The same turns and mirrors carry the whole set onto itself and the rows of a family onto each other. Which other rows belong to the same family as each row named below? List them in the order they appear above.
These 36 rows form 9 families of 4 rows each.
J422: [ -2   1   0   3  -3 -13   3  25  -2  -1   3 -11  -2   5   6   4 -10   3]
J501: [ -5   7   1  12   2 -19  -3   7   9   1   2 -11  -3   1  -8  -4  -8   2]
J263: [ 10  -3   2  -5 -17   4 -11  -5 -12   6   2   2   6   9  -4   4   1   7]
J471: [  8  -2   2  -9 -18   2  -9  -4  -8   5   1  -1   9  10  -2  10   1   8]
J99: [  7  -6   6  -4 -19   1  -8  -9 -10   5  -1   0   3  11  -2   5   1   8]
J592: [  7  -2   3  -5 -17   1  -9  -7 -11   6   0   1  10   9   2   7   0   7]
J524: [ -1  11  -2   9   3 -18  -7  14   6  -2   2  -9  -2  -1  -8  -6 -10   0]
J710: [  7  -2  -4  -5  -5  -2 -10 -15   0 -11  -4   1  10   1   3  -5   9   4]
J920: [ -2   2   1   2  -4 -12   5  22   1  -3   1 -13  -2  -1   8   7 -10   4]
J777: [ -4  10  -3  11   0 -20  -8   6   8  -2   2  -9  -6   1  -4  -8  -8   0]
J36: [  0   3   0   4   0 -15   0  22  -4  -4   2 -12  -1  -1   4   6 -13   1]
J610: [ -4   7   1  10   4 -20  -5  11  10  -1   2  -8  -3   0  -5  -6  -9  -1]
J141: [ -4   4  -1   2  -4  -9   1  23  -1  -3   5 -11  -2  -1   8   5 -12   5]
J714: [ -1  -1  -1   2  -4 -13   4  22  -3  -4   3 -13  -2   2   4   6 -13   2]
J355: [  2  -4  -4  -8  -9   0  -9 -13   2  -7  -3   2   9   5   5  -6  11   8]
J268: [  4  -4  -4  -8  -2  -3  -9 -11   3 -11  -3   1  11   4   1  -5  13   4]
J249: [  6  -2  -4  -7  -5  -4 -12 -10  -2 -14  -4   4   9   5   5  -6  10   3]
J256: [  8  -4   2  -8 -17   4  -9  -7 -11   2   0   0   5   7  -1   7   4   8]
J788: [  4  -4  -4  -4  -8   0  -7 -10   1 -11  -3   3   5   5   7  -6  13   3]
J726: [  0  11   1  11   2 -17  -4  10   9   0   3  -7  -3   0 -11  -4  -7  -2]
J958: [  0   0   0   2  -4 -11   2  22  -6   0   2 -13  -4   0   8   3 -12   4]
J779: [  7  -4   2  -7 -20   1  -9  -3 -10   7   0   2  11   8   0   5   3   6]
J126: [ -6   7   2  11   3 -20  -7   7   6  -3   5  -9  -3  -1  -6  -7 -10   5]
J761: [  4  -3  -3  -3  -4   0 -11 -14   1  -6  -4   2  11   3   5  -3  11   3]
J964: [ -3   9  -4   9   0 -18  -5   9  10  -4   2 -10  -5   3  -9  -7  -9   1]
J151: [  0   3   3   3  -2 -12   2  21   0  -1   2 -12  -3  -1   6   7 -13   3]
J165: [  0   1   0   0  -4 -14   3  23  -4  -4   5 -12  -5   2   1   2 -13   5]
J242: [  6  -5  -1  -8 -15   5 -11  -4 -10   7  -1   2   7   7  -4   7   3   8]
J896: [  6  -1  -4  -5  -4  -1  -9 -12   1  -9  -5   2  11   3   4  -9  11   5]
J983: [  6  -3   6  -8 -16   2 -11  -6  -8   6  -4   0  11   8   3   5   2  10]
J445: [  2  -3  -5  -9  -5  -4 -13 -12  -1 -12  -7   3   9   4   3  -3  10   6]
J856: [ -3   9  -6   8   1 -19  -4  10   8  -5   6  -9  -6   2  -7  -3  -8  -2]
J44: [  3  -3  -4  -6  -9  -3 -11 -11  -1 -10  -3   3   7   5   2  -6  14   4]
J255: [ -2   9  -1  10   5 -17  -4   6   9  -4   1 -11  -6   2  -7  -4 -10   2]
J547: [  3  -6   2  -6 -17   3  -9 -10  -8   5   2  -1   7   9   1   6   2  10]
J258: [  2   2   4   1  -2 -15   4  22  -3  -6   0 -11  -1   0   6   7 -10   2]

Which other rows belong to the same family as J249? J501, J263, J920
Which other rows belong to the same family as J242? J141, J126, J445
Which other rows belong to the same family as J856? J761, J165, J983
Which other rows belong to the same family as J44? J610, J256, J151
Which other rows belong to the same family as J726? J99, J788, J258
Which other rows belong to the same family as J964? J592, J714, J896
Which other rows belong to the same family as J777? J471, J268, J958

The same turns and mirrors carry the whole set onto itself and the rows of a family onto each other. Which other rows belong to the same family as each row named below? List them in the order they appear above.
These 15 rows form 5 families of 3 rows each.
J914: [ 3 -7  7 -7 -2 -8 18  6]
J869: [ -5  -5 -13  -4   8  12  -1   4]
J456: [-7  0 -6  7  3  8  7  7]
J149: [-12 -21  -5 -14  -4   0   4   4]
J485: [-14  -7  -2 -10  -1   0   5  18]
J480: [-7  0  0  7  4 10  7 -2]
J576: [-1  0 -3  9  2  5 12  3]
J411: [ -7 -20   2 -13  -4   0   8  -7]
J734: [  0  -3   5 -15   2 -10  10  -5]
J636: [ -5  -4  -6 -16   1 -11   6  12]
J659: [  8  -6 -13  -1   6   3  10   5]
J497: [ 3 -5 -4 -3  8 10  6 -9]
J529: [-12  -6  12 -11   2   5   5  -5]
J704: [ -2 -21  -4 -12  -6  -6  12   3]
J23: [-14  -3   2 -18   4  -2  -1  -1]

Which other rows belong to the same family as J149? J411, J704
Which other rows belong to the same family as J23? J734, J636
Which other rows belong to the same family as J456? J480, J576

